One turn moves every row onto another: examples first, then more rows asked:
J717: [-24.8  -6.3  -3.8  25.4  -6.6 -12.6  -6.1  30.1 -10.3  23.0  16.9 -13.8
  16.3  17.5   0.3   8.4  -2.1  -2.7   8.8  10.2   5.1  -8.4   5.4 -10.4
 -33.8 -23.2  33.5  19.6  16.5 -14.3   6.8  -6.3 -12.9 -18.9   8.5   5.8
 -13.8 -12.8   6.7   2.9   1.9  -7.1   8.7   5.6  13.6   7.4  18.2  -2.6
 -43.0  27.5]
J447: [-18.7  -6.8  -1.0  20.1  -4.0 -14.1   3.9  17.0  -3.6  12.2  25.3 -23.7
  26.7  15.2  -5.0   7.1  -7.8   5.8  13.6   3.5   5.0  -7.3   3.1  -2.6
 -40.1 -20.6  21.7  19.4  11.3  -0.8  21.8  -5.0 -16.4 -13.4  16.8   0.1
   0.3  -7.2   3.4  15.3   8.3 -13.9   7.2   4.5  -9.5   6.7  10.1   4.7
 -41.1  31.7]
J859: [ -6.3  -9.1 -15.3   5.1  27.7  -9.6 -16.2  17.6   5.4 -27.5   3.2   1.0
 -14.3  19.0  -3.2   6.9  -7.1  10.2 -10.1  -2.6   0.2 -13.2  -3.8   2.1
 -33.9   7.0  21.0   5.3  -7.8 -18.5  -6.9  -9.9 -11.1  24.0  29.2   0.9
 -29.4 -21.0  27.0   3.2  17.6   0.2  24.6  -0.6   5.3  23.7   8.0  -7.0
 -29.5  -6.4]
J8: [ -7.6  -4.7 -34.5  10.1  24.6 -21.0 -16.6  14.0   2.4 -25.4  -1.5  -2.0
  -6.0  14.2  -2.5   2.9 -13.7   3.8  -9.1  14.1   2.0  -3.6  -6.5   6.1
 -30.2   8.7   8.4   4.7   7.0  -7.3  -9.0  -5.2 -10.3  15.4  23.5   9.6
 -25.0 -18.6  18.8  -1.9  21.4  15.5  31.5   9.1   6.1  24.5   2.1  -5.1
 -21.5  12.4]
J302: [-10.2   1.1  -6.9  -9.5  -5.2   3.8   2.8  -1.4  -7.6 -21.9 -20.4  -4.8
  13.9  33.8  -0.4  -5.8 -12.7  15.4  25.0 -16.5   1.3 -12.6   4.2 -22.8
 -18.8   0.8 -25.7  22.3   6.9 -19.5  -4.5  -5.0   9.5   1.5  15.3 -23.0
 -22.7   3.6  13.5  31.5   5.0  -7.4  11.7  -7.8  -3.4   5.8  10.3   2.9
   9.0  32.1]
J425: [-22.3 -15.9  -2.9   1.6   1.3  25.6   2.2  14.1  -8.2   7.8  23.3  10.5
   7.6  37.6 -11.7 -17.3 -23.9   7.0   4.6  -1.5  -6.4   1.5   0.3   7.4
 -23.3  18.7   4.0  22.0  22.6  16.8  -0.1 -21.5 -18.2  -6.8   2.5  -3.2
  11.0  -6.1   8.3 -22.3  17.6 -21.6   5.6  -6.4  -3.5  26.5  13.8  11.7
  -0.3  16.4]
J887: [ -1.6  -9.0  -7.1 -16.1  -2.2   7.7   5.2   0.0  -2.9  -4.5  -9.2  -3.5
  15.8  27.2  -2.3 -11.9 -23.3  21.6  16.2 -14.8  -2.9  -9.4   1.5 -34.3
 -10.0   2.5 -30.3  19.5  -7.6 -16.9   6.0  -7.1  12.5   1.8  11.0  -5.3
 -27.9   4.2  20.3  24.8  -2.5 -16.0  20.0  -2.9  -0.7   6.8   3.4   7.3
  10.3  27.3]
J866: [-24.0 -32.6  14.7  16.1  -8.0   7.1  14.8  20.1 -11.0  17.0  34.1 -11.9
  15.8  22.6 -11.5 -13.8  15.9   3.9  10.8 -10.0  -5.5  -5.9  -8.7 -30.1
 -40.7  -7.1  14.7  21.4  -4.3 -22.7  -6.8  -7.5  11.9   4.2  24.2 -11.0
   0.2 -12.5  24.2 -11.1 -13.5 -13.3  42.3   7.3   8.4  -1.0  14.8 -22.4
  -9.9  13.5]
J940: [-16.3  -7.2  -6.5  -0.8   3.6  23.8  -6.5   4.3 -19.2   5.7  23.0  14.0
  11.5  35.6 -11.7 -10.1   0.7  16.2   5.5 -10.0   0.5  -1.7  -5.1  -2.5
 -18.6  29.5  -3.5  28.1  20.3  17.1  -7.2 -27.2 -28.3  -6.9   3.9   0.5
   6.5  -0.1   9.6 -22.6  17.9 -15.5  -0.5  -2.4  -8.0  16.4   9.9  17.2
  -8.3  12.8]
J269: [-13.4 -11.0  -7.9  19.7  28.5  17.9  -9.4  -5.3   4.3   7.0   6.5  10.4
  -7.7  31.1 -30.6   9.7  -3.7  23.9   4.7   7.0 -18.4  13.9  29.9   9.6
 -13.5   4.5   3.1  -2.6   2.0 -33.5  -0.9  -3.1   1.4  25.7   6.5  -9.3
 -16.9 -12.9   4.6  14.1  -4.2 -14.7  15.4   8.6   8.7  -7.1  18.6 -27.9
  -7.1   2.0]
J752: [ -4.7  10.8 -15.9  10.8   9.2 -15.1  -0.3  -3.4 -47.4   7.1   2.1  -2.2
  22.6  25.2  -9.5 -10.0   3.7  16.7  14.9   2.3  -7.1 -12.4  -7.2  10.6
 -19.6   5.6  -5.4  26.7  -5.3 -17.5  -7.8 -10.5   6.8  -6.3  30.2   0.8
 -27.5 -19.2  14.2 -13.2  23.5  19.8  11.6  -7.1  17.2  19.8  -0.8 -32.6
 -22.9  -9.9]
J434: [-17.3   7.0 -15.1   3.9  25.9  10.6  -5.9   2.6   6.7   2.2   1.9  21.2
   7.6  15.3 -14.1 -13.1  -7.4   3.3   6.1  -6.2   5.2 -20.0   3.5 -13.0
 -11.4   8.5  17.3  20.0   6.5 -20.5   7.5 -11.4 -38.9 -13.9   2.8  18.7
   5.8  12.3  11.4 -17.9  -3.9 -13.0  23.2  -0.9 -21.8  22.2   5.0 -20.0
  -4.2  25.9]
J458: [-33.2 -29.3  16.5  12.2  -7.4  -3.0   9.7  16.9  -3.7  20.4  31.1 -11.3
  -3.7  22.4  -3.1  -5.3  23.8   6.3   1.6  -8.7   2.7  -4.6 -22.6 -24.3
 -42.3  -8.5  10.7  16.6   7.9 -23.8   0.3 -13.9   2.5   1.5  31.9 -11.2
   1.6  -0.8  10.1  -6.4  -8.9 -19.7  31.7   2.2   9.1  -2.8  20.3 -14.7
 -10.8  17.3]
J3: [ -3.6  -9.2  -4.7  22.7  24.2   5.6  -6.1  -1.8  -2.6  12.0  15.0  10.0
  -5.4  30.3 -22.0  18.1  -5.3  23.0   7.3   4.5 -10.7  11.1  33.8  -1.7
 -11.8   4.4   1.2  -9.7   5.3 -38.0  -4.4  -5.1   5.9  29.0  11.6   0.3
  -6.4  -8.4   2.7  11.7 -14.3  -1.7  13.9  11.0   5.2 -11.7   1.8 -24.0
  -8.0  -6.9]
J544: [ -7.7  -6.4 -10.1 -13.9  -5.9   3.3  -1.4   8.6  -6.9  -8.1 -18.6  -0.6
  27.5  28.6  -0.2 -14.8 -14.1  17.1  25.3 -13.5  -7.0 -18.2  -6.0 -22.7
 -10.6   2.6 -20.0  33.4   0.6 -13.8   5.3 -11.1  11.3  -1.6  12.8  -6.1
 -19.0  -0.2  24.1  30.4   1.5 -14.9  12.0  11.1  -5.7   5.4  10.2   2.2
  14.2  34.8]
J156: [ -2.9   5.6  -8.1   5.3   9.8 -15.3  -4.2   0.4 -41.5   9.4  -4.5  -5.7
  31.4  29.8  -6.2  -6.4   0.5  21.6  12.7   4.6   4.1 -13.0  -7.7  10.2
 -27.9   1.8  -6.6  17.0  -6.3  -5.2  -4.0  -8.7  18.4   3.1  36.1  -2.6
 -16.1 -20.8  13.1 -12.0  17.0  24.1  14.4   6.0  18.9  25.6  10.1 -26.1
 -15.2 -14.1]
J690: [ -6.7 -13.5 -10.5  20.2  20.1  16.0  -4.7  -3.9  -2.4  13.1  18.0  11.9
   1.8  27.8 -24.8  17.9  -6.9  28.6   6.4  11.6 -18.5  16.6  33.2  15.8
 -15.8  -7.6  -0.5  -3.0   9.6 -32.4  -7.1  -4.0   7.0  20.1   1.9   2.5
  -8.8  -5.6  15.5  18.3   0.1 -12.3  13.3   9.7  -3.5  -3.4   7.0 -23.5
  -1.7  -3.3]
J72: [ -6.5   5.8   4.1  11.7  -7.4  -0.9  -2.4   8.3 -28.6 -29.2 -15.2  -5.6
  13.3   8.3   8.3  -6.8  -6.7   5.4  21.7  -7.6 -18.3 -16.5   6.6 -37.8
 -24.0  20.2  14.8  14.7  10.1   3.2   9.1 -22.8 -15.3  -3.4   2.6  -9.2
 -32.3   5.5   4.1  18.1  -1.9  -2.1  27.3  11.9  13.2   8.1  14.8 -24.0
 -15.3  14.0]
J71: [-18.7  -8.5  -3.2  -2.9   7.5  21.7  -9.5  15.5 -20.4  13.3  27.3   2.3
   8.3  41.0 -11.3  -9.1 -20.9  10.9   3.8   3.4  -4.4   4.7  -5.2  -0.4
 -21.0  33.6   2.7  25.9  28.9   6.1   4.9 -23.7 -15.9  -0.8   3.3  -6.4
  10.0  -2.5  19.1 -25.3  18.0 -18.9  -4.5   6.9  -0.7  24.7   4.1   3.8
  -6.6   9.3]
J765: [-10.9   2.5 -10.3  13.6  16.0   9.7 -10.1   5.9   5.0   5.0  -5.1  26.6
  16.4  21.1 -11.5 -16.3 -13.2  -2.0   8.1  -1.3   7.2 -17.8   3.6 -21.4
  -9.8   0.9   9.2  35.8  11.5 -18.5  -3.6 -11.0 -26.0 -16.6  23.5  17.2
  -5.3  27.5  14.2 -15.8   2.2  -0.5  14.1  -0.4 -29.2  16.9  19.8 -18.9
  -5.6  11.8]
J449: [-25.3 -29.6  16.5  15.9  -7.1   9.5   6.6  12.1 -16.4   9.2  32.5 -15.9
   7.6  23.7  -5.8  -3.3  19.9  11.6   0.7  -2.9  -9.6  -3.7 -27.0 -27.3
 -38.0 -10.5   7.4  18.2  -4.4 -15.7 -10.4 -13.1   3.2  12.9  22.0  -0.2
   4.0 -12.9  22.7  -6.1 -12.6 -11.1  44.9  12.1  14.2   4.9  18.5 -21.5
 -18.6  24.8]
J850: [-21.4 -34.9   9.5  17.1  -7.9   5.0  10.3  17.2  -4.6  20.6  37.0 -24.0
   4.8  21.3 -11.3  -0.1  21.4  10.6  10.1  -7.0  -1.7   0.6 -16.2 -24.0
 -41.2 -10.4  10.7  14.0   5.0 -15.0  -9.7 -15.4  -1.7   5.4  16.3  -5.7
  -0.7  -2.8  19.5  -8.5 -14.7 -13.4  42.4   0.0  18.1  11.9  14.3 -21.2
 -18.7   4.2]
J878: [ -6.9 -15.1  -3.9  33.6  -4.8   6.6  -7.5  19.1  -5.1 -28.6   2.0  -8.1
  18.7  25.0 -17.5   0.5  -5.4  33.9  -4.9   1.4  -9.5  -3.1   8.7   6.2
  -4.3  -1.8  24.5   7.8  -5.9 -19.7   3.9  -0.9  -5.4   5.0  14.0  30.2
   2.9   5.3   0.8  13.9 -34.6   5.4  26.3  -4.0  10.1  -2.8   5.9  -9.7
  -9.0   7.3]
J15: [ -6.4  -4.3  -8.7 -15.3 -11.2   4.0  -1.6  12.9   0.0   0.5 -12.8  -0.5
  19.7  20.6  -7.9  -8.1 -16.8  18.3  19.9  -8.3   2.1  -7.5   2.3 -34.3
 -11.6   5.1 -31.0  31.7  -2.2 -23.6   1.0  -8.9   4.3  -8.7  21.8  -3.7
 -14.8   2.7  17.2  35.2  -3.6  -3.5  13.8  -4.3  -2.3   5.5   8.6  -1.9
  11.9  32.4]
J250: [  0.1 -13.4  -1.8  30.5  12.4  13.1  -6.7  -4.6  -4.9   3.3  18.0   9.6
   4.0  38.6 -32.3  23.2   0.9  12.4   2.4   4.3 -10.8   9.4  26.1  14.7
 -12.9  -2.5   3.7  -2.0   4.4 -30.3  -7.6  -4.6  -3.1  23.9   5.7  -3.0
  -6.1   0.0   5.1  10.6  -1.5 -14.9   9.4   2.9  10.6 -24.9   5.2 -21.6
  -9.1   0.6]
J416: [  2.0  15.7  -6.6  25.0  -0.6  -7.2   9.7   9.1 -28.7 -21.6 -20.3  -9.4
  11.0   2.2  10.1  -7.4   5.6   5.1  16.0  -5.9 -23.7 -12.1   7.4 -25.8
 -30.2  25.7  -3.3   8.8  12.7 -14.7   7.8 -13.8 -16.2  -8.2  -5.1 -10.3
 -25.5  -3.3  12.7   6.3  -1.1  -6.7  12.3  11.9  10.3  -4.1   8.9 -23.9
  -8.3   5.9]
J836: [ -2.7  11.9 -12.3   2.9  12.1 -20.0  -7.7  -0.7 -51.8  -1.5  -1.6   6.5
  26.2  28.3  -8.2  -0.9  -2.0  20.2   8.4  10.5   8.3 -11.2  -4.2   7.2
 -22.0   7.2  -5.1  21.6  -6.3 -18.7   0.8   2.2  17.7   1.2  27.9   0.2
 -26.4 -14.1  21.8 -12.4  26.7  16.1  18.4   6.5   5.7  13.2   3.9 -24.2
 -20.9  -9.9]
J437: [-11.1 -13.7   4.4  25.0  -7.5  14.9  -3.3   6.9  -1.5 -19.6   2.3 -11.8
  16.2  27.7   0.4   6.7   1.0  21.4  -8.8  -4.0  -2.1  10.7   6.6  15.0
  -9.2  10.3  22.7   3.9  -0.7  -8.5  -6.8  -6.5   5.9   9.4  12.2  33.9
   3.8  12.4   9.0  -2.7 -35.0   5.5  25.3   1.3  18.8  -0.4  16.2  -6.8
 -14.9  23.3]
J964: [-20.1 -13.4  -0.8   5.3  10.4  22.7  -1.5  13.8 -18.4  -0.7  36.1   9.1
  18.9  39.2  -8.5  -4.2 -19.2  11.6  -0.9   6.2   2.4   8.4   3.6   1.7
 -13.5  22.9   0.2  26.1  26.2   9.7   6.2 -15.2 -23.0  -5.5  13.0  -8.6
   9.8  -4.3   6.0 -17.9  21.0 -15.0   1.8   4.2   2.4  27.0   3.8  16.8
  -5.1  18.0]
J691: [  4.9  11.6 -10.9   6.0   7.5 -21.2  -7.9  -1.1 -33.1   0.3  -2.5   4.0
  11.7  21.6  -3.7  -0.9  11.3  24.3  14.1   5.5   2.5  -1.7 -20.0  15.9
 -16.2   3.7   0.4  27.5  -8.3 -12.0 -13.8   1.7  17.2   4.2  39.0  -1.1
 -13.1 -20.9  12.4  -9.4  22.4  17.8  17.5   3.3   6.2  11.6   8.6 -27.2
 -19.5 -11.5]

J964 -> J449
J425 -> J850
J434 -> J717
Now these:
J866 -> J690
J940 -> J458
J859 -> J416

